In the rows, 128 means zero.
One hidden turn or mirror swaps the rows below in pairs. Which row is each named row swapped with?
The rows were stretched afterwards, more along some directions than others.
Z_158: [104 108 126 144 128 120 126 103 120  99 131 119 155 131 141 146  91 129
 147 103 154 135 134]
Z_354: [119 121 132 134 135  83 126 135 136 124 141 136 146 104 143 156 111 133
 143 104 134 123 121]
Z_656: [117 139 102 153 122 125 142 106 124  85 142 120 138 124 121 127 110 127
 144 110 145 149 117]
Z_528: [ 86 119 156 153 130 131 113 113 125 101 130 125 130 118 140 140 102 140
 151 100 148 125 126]
Z_420: [137  95 110 118 103 157 121 110 137 124 143 132 157 114 131 105  42 143
 169 107 172 126 130]
Z_7: [130 142 103 110 114 142 130 100 126 140 133 111 142 120 112 118 112 134
 150 106 124 146 127]
Z_347: [116  98 125 137 120 134 125  99  94 112 100 133 143 122  97 127  65 140
 156 110 149 131 127]
Z_739: [117 109 119 154  89 123 121 123 128 109 148 130 150 111 117 123  87 133
 153 126 141 123  99]
Z_210: [112 120 112 131 136  88 119 109 128 136 138 137 164 121 134 151  80 148
 151 102 141 125 122]
Z_764: [135 110 141 109 146 108 105 135 126 108 114 117 164 133 139 148  95 135
 125 105 152 134 122]
Z_956: [105 131 139 111 110 105 117 130 143 135 129 125 169 115 132 122 101 122
 156 101 130 139 128]
Z_415: [140 116 121 120 100 102 113 136 131 137 129 126 156 113 111 136 107 136
 125 120 143 138 123]
Z_534: [107 109 132 121 119 110 106 107 147 124 147 136 157 114 132 140  91 142
 158  87 141 148 136]
Z_738: [128 119 118 154 105 151 139 116 129 102 141 118 136 106 117 122  86 145
 160 129 144 144 125]
Z_616: [128 103 101 127 119  92 136 127 134 118 147 149 134 117 135 132  93 140
 149 132 135 137 131]
Z_226: [114 121 145 137 117 149 124 126 118  92 104 119 149 119 101 127  77 132
 146  89 155 149 134]
Z_152: [121 114 146 139  96 134 119 140 120 101 111 118 165 101 109 141 102 129
 156  97 135 159 127]
Z_641: [104 134 126 142 131 118 131 130 151 103 144 126 138 118 128 149 137 136
 141 102 146 144 113]
Z_969: [128  90 103 132  98 151 128 103 117 143 128 130 159 114 109 120  50 156
 168 127 129 117 139]
Z_683: [ 94 131 150 131 107 145 116 131 150 126 133 126 152  96 110 139 116 121
 155  80 130 146 126]
Z_363: [101 147 127 135 125 114 135 135 117 119 113 144 156 143 110 145  99 120
 157 113 132 125 133]
Z_234: [125 113 120 119  80 153 130 129 141 110 119 118 176 105 114 134  54 131
 154 120 146 140 112]
Z_327: [124 137 123 138  95 131 126 132 134 131 121 146 159 111 100 131  83 140
 163  99 126 136 112]
Z_399: [120 132 104 130 110 152 146  91 116 119 128 126 121 122 105 110  68 121
 150 111 144 144 131]
Z_526: [126  93 123 125 128 100 115 117 122 135 142 125 169 108 133 157  96 133
 148  96 142 123 140]
Z_112: [123 125 113 125 122 139 123  96 124 125 104 113 140 141 115 125  96 121
 140 107 120 142 132]
Z_814: [114  71 168 148 133 122 109 118 122 103 129 142 167 114 115 148  91 127
 154  95 158 126 108]
Z_331: [141 122 106 142 105 139 145 120 122 112 137 154 138 129 106 118 102 111
 155 108 143 142 120]
Z_232: [122 105 135 134  97 139 131 125 102 100 103 113 146 105 105 135  82 142
 157 112 147 133 127]
Z_778: [141 130 119 125 100 151 134 123 127 137 116 130 161 120 110 114  81 134
 151 110 133 125 120]
Z_33: [100 111 157 137 114 133 120 126 129 118 128 115 168  88 122 148 108 140
 168  78 130 141 138]
Z_989: [129 139 144 112 114 133 123 129 157 103 113 131 160 137 112 122 111 107
 140  98 143 152 114]
Z_496: [135  81 136 137 132  96 116 125 122 110 124 150 176 114 121 151  90 140
 156 116 158 136 109]
Z_203: [106 142 120 134 108 136 130 102 134 110 133 122 138 133 121 128  87 143
 161 110 147 148 128]
Z_280: [121 128 112 143 107 144 120 113 126 102 127 138 154 121  96 114  61 132
 149  95 150 147 116]
Z_702: [117  89 140 141 111 136 125 110 115 146 133 155 149 125 112 126  85 135
 154 108 155 118 128]
Z_437: [104 108 138 148 133 112 129 127 122 112 149 139 124 101 127 148 116 129
 146  95 140 116 116]
Z_213: [112  98 122 139 110  83 135 123 134 102 133 138 141 127 122 137 105 129
 154 135 124 139 124]
Z_747: [110  99 132 144 130 120 119 107 139 113 157 169 143 132 119 134 121 121
 163 109 125 134 123]
Z_794: [123 118 145 130 108 135 122 133 148 112 106 148 172 125 113 138  85 126
 157 104 146 115 120]
Z_524: [111 120 106 151 123 131 127  95 122 112 154 133 132 122 107 126 116 125
 149 113 143 159 111]
Z_204: [118  98 130 111 109 115 118 118 142 115 127 121 148 104 137 155  92 152
 150 105 151 137 127]
Z_35: [101 118 151 145 122 142 116 123 119 130 114 123 157 106  90 138 122 141
 164  93 124 143 129]
Z_982: [114 108 130 119  86 100 123 120 116 130 133 107 147 105 126 150 125 147
 138 126 116 119 132]
Z_740: [104  85 131 142 119  98 125 102 109 109 134 151 143 123 122 140  85 121
 160 133 137 135 127]
Z_673: [118  88 127 129  96 149 136 119 127 124 110 119 183 114 105 124  49 144
 174 114 137 137 121]
Z_649: [110  93 139 126 127 118 111  99 128 109 138 112 146 120 137 151 100 152
 151  99 153 147 144]
Z_846: [123 107 163 130 120 142 109 132 127 110 111 141 141 136 120 135 104 127
 146 103 136 118 126]
Z_345: [133 125 112 138 111 152 137 102 119 142 128 133 154 121 112 121  79 139
 167 111 132 128 118]
Z_517: [133 138 143  94 110 112 135 134 138 110 114 115 162 131 110 120  94 121
 147 109 132 134 123]
Z_779: [133 134 117 125 116 140 120 147 150 101 128 136 179 113 103 130  87 120
 138  99 137 146 107]
Z_310: [114  84 126 126 114 121 124  93 122 133 155 119 133  91 133 148  83 147
 159 107 144 139 134]
Z_527: [ 95 115 156 133 123 108 106 133 121 115 120 107 168  95 120 160  75 152
 155  89 148 137 134]
Z_458: [126  98 121 121 119  86 103 114 133 119 150 137 134 115 138 124  92 133
 152 120 146 123 147]
Z_487: [125  94 131 139 133  80 122 123 121 126 147 142 145 112 144 150 111 139
 141 117 139 115 122]
Z_386: [120  75 145 142 127 130 127 124 124 114 126 139 140 106 131 147 101 133
 158  93 141 152 112]
Z_189: [119 109 127 132 106 101 114 149 127 123 137 119 177 102 122 179 101 154
 155 120 135 131 118]
Z_140: [115 140 141 119 112 137 105 129 132 115 112  94 161 103 128 135  99 149
 143 100 139 158 124]
Z_111: [117 114 122 137 108 124 148 129  90 109 112 125 152 115 108 125  84 132
 136 117 146 126 112]
Z_117: [107  98 130 116 128  99 125 105 116 110 125 106 146 117 147 155  96 146
 149 111 154 125 143]
Z_834: [115  82 152 133 129 101 128 117 117 100 141 126 154 123 126 144  77 137
 152 114 153 100 113]
Z_481: [101 107 145 133 138 122 128 110 135 125 140 116 151 105 147 141  91 145
 165 107 143 133 153]

Swapped with Z_747: Z_779
Swapped with Z_310: Z_399
Swapped with Z_656: Z_33
Swapped with Z_969: Z_616
Swapped with Z_112: Z_386
Swapped with Z_226: Z_649
Swapped with Z_794: Z_496

One hidden turn or mirror swaps the rows below in pairs. Which row is each named row swapped with?
The rows were stretched afterwards, more along some directions than others.
Z_153: [148 118 102 120 125 122 112 145 117 141 110 152 168 139 125 107 119 104
 115 136 126]
Z_775: [125 119 136 129 123 119 123 120 130 125 122 101 158 126 141 121 122 120
 148 140 146]
Z_869: [146 127 103 128 123 156 122 156 119 146 113 147 151 143 128 103 116 104
 112 154 107]
Z_943: [125 134 116 100 121 100 124 110 127 139 149 108 145 128 156 127 133 123
 123 117 169]
Z_887: [147 137 101 110 122 131 137 129 127 139 139 103 132 150 143 122 133 112
 127 129 146]
Z_426: [155 134 108 141 101 148 131 144 124 141 112 132 116 123 132  97 112 123
  90 115 131]
Z_446: [134 117 126 101 124 110 130 114 121 138 134 117 152 127 114 105 109 101
 139 115 134]
Z_18: [133 116 125 121 132 132 130 143 141 125 132  99 141 104 153 127 121 106
 128  98 147]
Z_573: [159 141 105 155 139 153 106 172 155  98 118 100 127  71 124  90 109 117
 130 132 156]
Z_875: [142 136 118 116 128 116 111 123 144 140 140 101 123 119 139 128 135 112
 130 124 160]
Z_389: [145 120 116 105 129  86 124 114 136 141 145  97 131 128 152 126 123 119
 127 109 182]
Z_518: [155 116 110 105 131 142 131 119 132 140 108 101 143 101 109 121 105 105
 144  98 150]
Z_212: [152 138 144 154 117 176 159 129 133 121 108  99 117 107 116 101 109 146
 131 134 139]
Z_634: [152 115 122 118 119 136 122 147 117 133 121 157 147 143 131 109 123 104
 125 151 118]
Z_549: [161 133 112 158 106 165 138 171 126 119 108 136 113 138 115  88 129 119
 105 132 117]
Z_839: [154 116  96 110 126 120 120 137 114 138 120 144 166 135 130  99 106  97
 109 137 114]
Z_207: [137 117 140 124 117 147 149 116 122 138 123  84 127 103 139 109 130 147
 112 111 168]
Z_664: [156 125 118 135 108 133 136 153 112 138 110 129 128 145 116  99 119 113
 109 117 144]
Z_37: [161 136  95 143 132 123 106 158 134 103 125  85 133 123 161 107 135 108
 134 119 159]
Z_412: [148 129 109 121 141 131  99 147 133 135 116 133 145 114 125 106 121 101
 126 148 121]
Z_659: [151 137 109 150 121 132 121 165 126 107 102 101 143 135 135 110 133 124
 135 137 153]
Z_607: [131 133 133 146 149 117 106 133 146 137 120  85 150  78 122 120  94 106
 158 117 171]
Z_14: [128 140 129 133 139 134 119 121 138 125 136  79 145  84 134 108 116 123
 132  83 170]
Z_950: [134 114 118 123 125 115 127 122 141 132 143 108 150 110 161 131 119 117
 117  94 156]
Z_972: [146 124 104 110 121  97 127 115 129 134 147  96 148 138 157 125 125 109
 121 117 167]
Z_230: [165 137 105 168 111 152 123 158 125 109 101  90 127 133 146 113 141 121
 127 121 147]
Z_118: [150 128 110 140 124 140 117 129 120 129 103  90 164 103 113 120 116 125
 142 129 128]
Z_785: [152 133 133 158 122 182 158 146 139 110 104  98 115 100 111  95 113 132
 144 150 133]
Z_59: [156 123 113 115 119 103 138 121 122 140 138 109 137 156 141 120 130 114
 127 129 172]
Z_876: [142 126 116 134 138 130 129 126 136 142 120  85 144  88 126 102  87 116
 143 134 183]
Z_166: [145 101 127  99 144 125 140 107 133 125 136  93 142 148 150 119 141 127
 132 132 170]
Z_621: [152 125 126 120 125 141 138 117 135 133 119  87 109 101 150 115 129 138
  99  87 174]
Z_720: [136 127 123 123 122 106 133 130 141 136 149 103 126 129 147 130 138 109
 139 133 157]
Z_922: [156 130 116 144 124 164 125 165 145  95 120  96 135  84 105  98 123 123
 150 135 142]
Z_121: [153 138 112 136 126 142 113 176 143  94 127 107 141  84 123  94 112 116
 126 136 155]
Z_384: [119 124 137 124 136 144 123 121 141 121 132  93 138  98 136 126 129 117
 134  92 153]
Z_926: [149 135 136 157 127 162 156 126 132 128 117  94 117  96 118  95 101 131
 140 137 155]
Z_444: [130 135 137 134 134 161 157 124 131 118 119  98 125 104 121  96 107 137
 132 147 137]
Z_789: [139 138 112 128 128 148 158 148 139 115 121 103 131  96 127  98  96 128
 129 144 126]
Z_483: [147 138 121 161 128 185 125 181 146 109 101 127 117 101 105 100 126 141
 124 149 137]
Z_391: [138 143 137 146 122 169 163 118 119 133 109 102 125 117 117  99 105 148
 129 139 141]
Z_129: [129 134 123 133 134 143 123 113 140 129 124  82 142  80 133 124 124 121
 139  78 163]
Z_676: [132 135 132 139 130 149 123 126 133 127 131  95 140 107 127 120 123 117
 141  91 159]
Z_813: [152 124 105 116 136 123 152 130 128 122 133 114 144 114 137  96  97 121
 124 134 131]
Z_175: [158 144  97 152 112 138 129 150 116 135 117 108 123 119 122  83 110 111
 104 111 146]
Z_565: [147 126 130 125 136 152 142 139 130 128 120  94 106 126 134 115 144 142
 117 110 172]
Z_47: [156 134 113 139 121 116 127 126 125 142 143  81 139 102 101 101  96 109
 141 122 163]
Z_211: [148 121 134 106 114 139 147 125 119 128 117  98 127 117 150 115 131 141
  95 105 163]
Z_544: [132 121 121 113 121 102 131 114 134 141 150 101 130 125 147 134 123 109
 144 127 165]
Z_147: [154 114 106 122 133 122 104 155 132 128 110 148 155 118 123 106 108 106
 128 141 122]
Z_832: [122 129 127 127 135 139 127 118 138 131 130  77 138  86 140 115 128 119
 130  81 168]
Z_120: [134 110 114 105 134 144 125 125 135 140 125 143 154 118 108  98 111 119
 109 132 131]
Z_687: [133 115 104 108 136 121 113 136 121 136 118 141 162 115 129 114 111  99
 136 141 111]
Z_976: [143 137 112 152 124 135 125 151 129 109 119  86 127 136 162 110 153 131
 118 117 158]
Z_11: [144 138 128 122 137 131 140 115 138 140 109  94 131  90  96 119  92 119
 152 112 144]
Z_819: [137 122 108 119 134 127 116 152 128 132 115 144 157 119 127 112 126 100
 131 147 102]

Swapped with Z_976: Z_549
Swapped with Z_785: Z_832
Swapped with Z_950: Z_813
Swapped with Z_972: Z_839
Swapped with Z_720: Z_819
Swapped with Z_426: Z_37

